In the data rows, the value 128 means zero.
Some points, each followed by its number:
[122 107 102 164 112 107 133 161 125 107 209 110] 0
[117 143 103 176  83 161 104 158 116 144  73 136] 1
[147 126 117 114 126 180 113 130 114 119  84  96] 2
[113  94 117 113 125 173  75 152 136 145  72 185] 3
[ 94 111 102 143 124 117 120 150  95  80 176 196] 4
[ 93 154 116 160 114  97 115 124 134 119 148 137] 5
[237  84  87 109  90 253 134 156 108 116 237 139] 6
[168 102 108  90 110 135 148 140 126 116 106 177] 7
[123 125 100 105 150 152  89 139 179 116  95 111] 8
[ 83 133 122 134 107  70 246 154 110  91 138 174] 9
[ 95 152 132 148 116 105 114 133 178 136 105 121] 10
[ 82 100  88 193 129  76 138 136 129 100 137 188] 11
[142 117 108 102 166 162  96 151 114 108  71 142] 12
[138  89 150 230 115  71 123 211  80  83 131 165] 13
[159  95 110 104 160 111 106 131 139 122 138 174] 14
[114 213 130 126 126  95 128 138 134 103 115 108] 15
[149  92 119 135 114 139 241 118  99 127  87 115] 16
[140  93 112 129 141 121 177 125  97 106 150 116] 17
[130 162 122  87 139 139  91 135 156 144 115 105] 18
[ 91 105 121 159 111 132 131 126 119 134  91 167] 19
[103 113 130 151 120 132 162 119 124 110 141 122] 20
[121 118 134 108 153 107 136 115 127 114 141 112] 21
[100 156 164 126 127 126 155 109  94 107 145  88] 22
[166 110 151 142 152 158  79 103 134 166  72 120] 23
[125 141 149 115 113 121 130 112 119  95 141 101] 24
[114  97 117 176 127 108 100 114 162 158 112 136] 25
[ 98 181 218  90 146  77 132 117 164  94 114 122] 26
[149  99 118 120 133 118 138 112 110 111 162 105] 27
[124 152 156 133 128  97  81 134 189 167  78  97] 28
[163 195 107 117 122  99 140 108 152 102 122  95] 29
[130 145 129 112 129 118 132 103 131 157 111 112] 30
[120 157 121 126 126 129 108 128 142 143  98 107] 31
[175 181 157  83 136 237 102  96 166 132 111  77] 32
[186 140  95  98 102 222 113  99 164 201  91 111] 33
[194 107  87 168 103 166 113 146 106 139 119 130] 34
New points follow, each followed by the numbers of its five nearest points above, looking only along the 5 directions in which the numbered points spread most, nearest first.
[115 116 105 153 102 128  99 140 110 222  93 164] 1 25 19 23 3
[ 98 114 140 143 169 151  90 105 176 169 161  78] 18 31 8 30 10
[147 114 110 116 134 167  91 116 120 148 115  99] 2 23 8 18 31
[155 144 145 127 135 112 139 109 121 127 106 119] 30 24 21 31 29
[168 142 160  85 117 144 113  92 194 237 100  82] 32 18 23 33 2
[101  92 194 102 181 137 109 117 108 119  76 129] 12 8 30 21 31
[189  97  76 150 118 167 124 128 117 114 108 145] 34 7 2 12 1
[117 109 152 125 185 106 149 104  97 134  78 120] 30 21 19 20 31
[ 88 142 204 114 183  79 138 100 143 109  89 111] 26 15 10 21 30
[101 143 126 154 113 115  97 133 135 111 152 124] 5 10 24 25 21
[133 125  92 109 107 139 101 135 116 136  99 192] 12 3 14 7 19
[113 123 131 107 138 172 120 115  95 167  72 153] 12 2 23 7 3
[ 88 139 124 157 126 113 121 142 120 101 150 123] 5 20 24 21 10
[ 69 183 195 129 136 152 104  98 126 121 113  96] 15 29 31 10 30
[133 106 169 106  92  90 127 212 136 228  74 196] 19 3 25 12 1
[116 160 129 110 100 110 163 112 135 112 111 163] 21 20 30 24 22
[131 128 108 141  95 160 110 160 123 129 132 111] 34 2 27 25 31
[115 148  96 157  96 119 147 125 147 144 157 115] 20 5 24 27 22
[121 135  91 167 102 223  93 140  86 117 157 124] 34 2 27 1 0
[112 147  79 161 136 177  82 131 119  99 122 114] 25 31 8 2 34
[ 75 141 157 110 184  90 107 104 177 123  91 146] 26 10 28 15 31
[165 133 163  84 143 234  83  99 155 189  77  81] 33 32 23 2 18
[201 155 123  82 117 158 111 188  85  99  90 130] 2 7 12 27 8
[126 120 101 140 131 109 154 117 102 102 146 135] 20 17 27 21 24
[146  94 170 115 101  97  83 179 186 150  69 255] 3 12 19 14 25
[132 133 103 116 112 122 118 131 123 124  86 171] 19 12 7 25 14
[ 85 127 147 144 195 114 144  97 104 137 104  95] 30 21 15 10 31
[ 78 200 246  95 187  77 148 109 146 117 116  88] 26 15 29 22 24
[142  78  92 154  86 198  89 147 115 191 135 169] 34 1 3 23 2
[127 101 150 144 158 117 135 119 121 114 141  88] 24 21 20 27 22
[132 132 121  97 120 143 101 132 132 139  90 125] 8 2 31 12 30
[153 115  93 163 101 101 104 144 167  94 153 133] 5 0 25 27 20
